[[125 116 123 151 117]
 [112 121 122 104 126]]
->
[[126 104 122 121 112]
 [117 151 123 116 125]]

[[143 121 131 112 132]
 [140 120 132 111 130]
 [117 141 134 114 127]
 [130 146 121 131 131]
 [116 113 133 117 139]
 [113 110 126 132 114]
 [123 145 124 128 131]
 [118 110 134 118 120]
 [107 129 138 114 123]
 [108 130 138 112 125]
 [112 134 137 113 122]]
->
[[122 113 137 134 112]
 [125 112 138 130 108]
 [123 114 138 129 107]
 [120 118 134 110 118]
 [131 128 124 145 123]
 [114 132 126 110 113]
 [139 117 133 113 116]
 [131 131 121 146 130]
 [127 114 134 141 117]
 [130 111 132 120 140]
 [132 112 131 121 143]]

[[128 124 125 135 119 126 121 126]
 [128 122 118 118 122 134 121 126]
 [128 101 118 118 127 126 121 126]
 [128 124 118 112 122 126 121 126]
 [128 126 118 118 147 126 121 126]
 [128 124 117 118 122 126 121 124]
 [128 124 118 118 124 126 121 141]
 [128 131 118 118 122 126 121 126]
 [128 124 118 118 122 126 121 119]
 [128 124 118 118 122 126 121 120]
 [128 121 125 118 122 126 121 126]
 [128 124 118 118 122 109 121 126]]
->
[[126 121 109 122 118 118 124 128]
 [126 121 126 122 118 125 121 128]
 [120 121 126 122 118 118 124 128]
 [119 121 126 122 118 118 124 128]
 [126 121 126 122 118 118 131 128]
 [141 121 126 124 118 118 124 128]
 [124 121 126 122 118 117 124 128]
 [126 121 126 147 118 118 126 128]
 [126 121 126 122 112 118 124 128]
 [126 121 126 127 118 118 101 128]
 [126 121 134 122 118 118 122 128]
 [126 121 126 119 135 125 124 128]]

[[133 141 125]
 [109 142 135]
 [141 128 116]
 [138 146 113]
 [123 104 139]
 [142 131 154]
 [127 141 141]
 [136 126  98]
 [135 145 128]
 [156 126 124]
 [114 128 117]
 [124 144 115]]
->
[[115 144 124]
 [117 128 114]
 [124 126 156]
 [128 145 135]
 [ 98 126 136]
 [141 141 127]
 [154 131 142]
 [139 104 123]
 [113 146 138]
 [116 128 141]
 [135 142 109]
 [125 141 133]]

[[126 126 118 126 126 152 141 116 134 113 126 128 134 127]
 [143 144 134 128 140 144 137 133 138 124 135 130 136 123]
 [140 143 127 127 140 148 138 129 138 121 132 130 137 125]
 [133 139 126 122 144 123 110 127 120 146 129 130 134 137]
 [117 113 130 124 122 131 117 110 113 138 131 127 133 136]]
->
[[136 133 127 131 138 113 110 117 131 122 124 130 113 117]
 [137 134 130 129 146 120 127 110 123 144 122 126 139 133]
 [125 137 130 132 121 138 129 138 148 140 127 127 143 140]
 [123 136 130 135 124 138 133 137 144 140 128 134 144 143]
 [127 134 128 126 113 134 116 141 152 126 126 118 126 126]]

[[127 118 112 130 122 151 105 129 127 149 109 135 136 105 139 155]
 [119 117 105 104 129 136 138 116 130 139 138 136 147 113 107 127]
 [134 113 116 130 122 149 110 140 143 152 112 140 122 103 135 143]
 [130 113 120 133 129 156 139 134 124 147 105 146 135 113 126 141]
 [140 131 125 137 116 123 112 154 129 117 124 138 109 156 155 136]]
->
[[136 155 156 109 138 124 117 129 154 112 123 116 137 125 131 140]
 [141 126 113 135 146 105 147 124 134 139 156 129 133 120 113 130]
 [143 135 103 122 140 112 152 143 140 110 149 122 130 116 113 134]
 [127 107 113 147 136 138 139 130 116 138 136 129 104 105 117 119]
 [155 139 105 136 135 109 149 127 129 105 151 122 130 112 118 127]]

[[136 120 154 133 134 109 123 124]
 [135 114 117 136 125 127 147 128]
 [112 127 137 134 136 125 123 128]
 [129 129 122 129 123 133 139 129]
 [126 130 128 130 129 130 126 128]
 [132 107 135 140 143 142 151 141]
 [113 111 132 129 123 117 142 135]]
->
[[135 142 117 123 129 132 111 113]
 [141 151 142 143 140 135 107 132]
 [128 126 130 129 130 128 130 126]
 [129 139 133 123 129 122 129 129]
 [128 123 125 136 134 137 127 112]
 [128 147 127 125 136 117 114 135]
 [124 123 109 134 133 154 120 136]]

[[121 144 131]
 [116 146 126]
 [131 126 116]
 [147 119  98]]
->
[[ 98 119 147]
 [116 126 131]
 [126 146 116]
 [131 144 121]]

[[138 135 125]
 [107 116 132]]
->
[[132 116 107]
 [125 135 138]]
---
[[146 140 105 139 155]
 [133 157 118 123 153]
 [106 147 144 112 124]
 [112 143 117 136 141]]
->
[[112 106 133 146]
 [143 147 157 140]
 [117 144 118 105]
 [136 112 123 139]
 [141 124 153 155]]

[[128 128 128 128 128 128 128]
 [128 122 124 129 123 125 124]
 [121 148 152 127 121 143 131]]
->
[[121 128 128]
 [148 122 128]
 [152 124 128]
 [127 129 128]
 [121 123 128]
 [143 125 128]
 [131 124 128]]

[[116 141 112 142 139]
 [138 120 145 106 106]]
->
[[138 116]
 [120 141]
 [145 112]
 [106 142]
 [106 139]]

[[143 126 122 137 116 114 136 120 132 141 132]
 [107 133 115 134 134 130 113 118 118 152 135]
 [139 125 140 111 131 115 127 125 131 126 118]
 [133 138 108 123 123 137 129 130 128 124 116]
 [134 136 147 140 141 114 124 126 132 115 141]
 [141 125 144 138 125 138 141 114 140 108 120]
 [142 115 121 129 146 130 121 137 114 140 138]
 [126 129 134 117 119 119 149 129 112 122 119]]
->
[[126 142 141 134 133 139 107 143]
 [129 115 125 136 138 125 133 126]
 [134 121 144 147 108 140 115 122]
 [117 129 138 140 123 111 134 137]
 [119 146 125 141 123 131 134 116]
 [119 130 138 114 137 115 130 114]
 [149 121 141 124 129 127 113 136]
 [129 137 114 126 130 125 118 120]
 [112 114 140 132 128 131 118 132]
 [122 140 108 115 124 126 152 141]
 [119 138 120 141 116 118 135 132]]

[[117 145 127 128 117 124 129]
 [114 139 115 135 127 129 121]
 [113 136 114 139 121 113 118]
 [144 113 136 122 138 138 133]
 [134 123 131 125 134 138 130]
 [126 140 136 122 121 133 135]
 [100 154 110 138 118 124 118]
 [120 130 119 135 125 117 121]
 [139 109 127 129 140 133 126]
 [136 112 127 132 130 115 125]
 [127 129 129 129 123 120 128]]
->
[[127 136 139 120 100 126 134 144 113 114 117]
 [129 112 109 130 154 140 123 113 136 139 145]
 [129 127 127 119 110 136 131 136 114 115 127]
 [129 132 129 135 138 122 125 122 139 135 128]
 [123 130 140 125 118 121 134 138 121 127 117]
 [120 115 133 117 124 133 138 138 113 129 124]
 [128 125 126 121 118 135 130 133 118 121 129]]

[[135 122 121 105 117 129 153 144 102 112 135 150 105 139 141 108]
 [124 146 154 148 142 140 115 108 154 146 122 108 157 124 103 143]]
->
[[124 135]
 [146 122]
 [154 121]
 [148 105]
 [142 117]
 [140 129]
 [115 153]
 [108 144]
 [154 102]
 [146 112]
 [122 135]
 [108 150]
 [157 105]
 [124 139]
 [103 141]
 [143 108]]
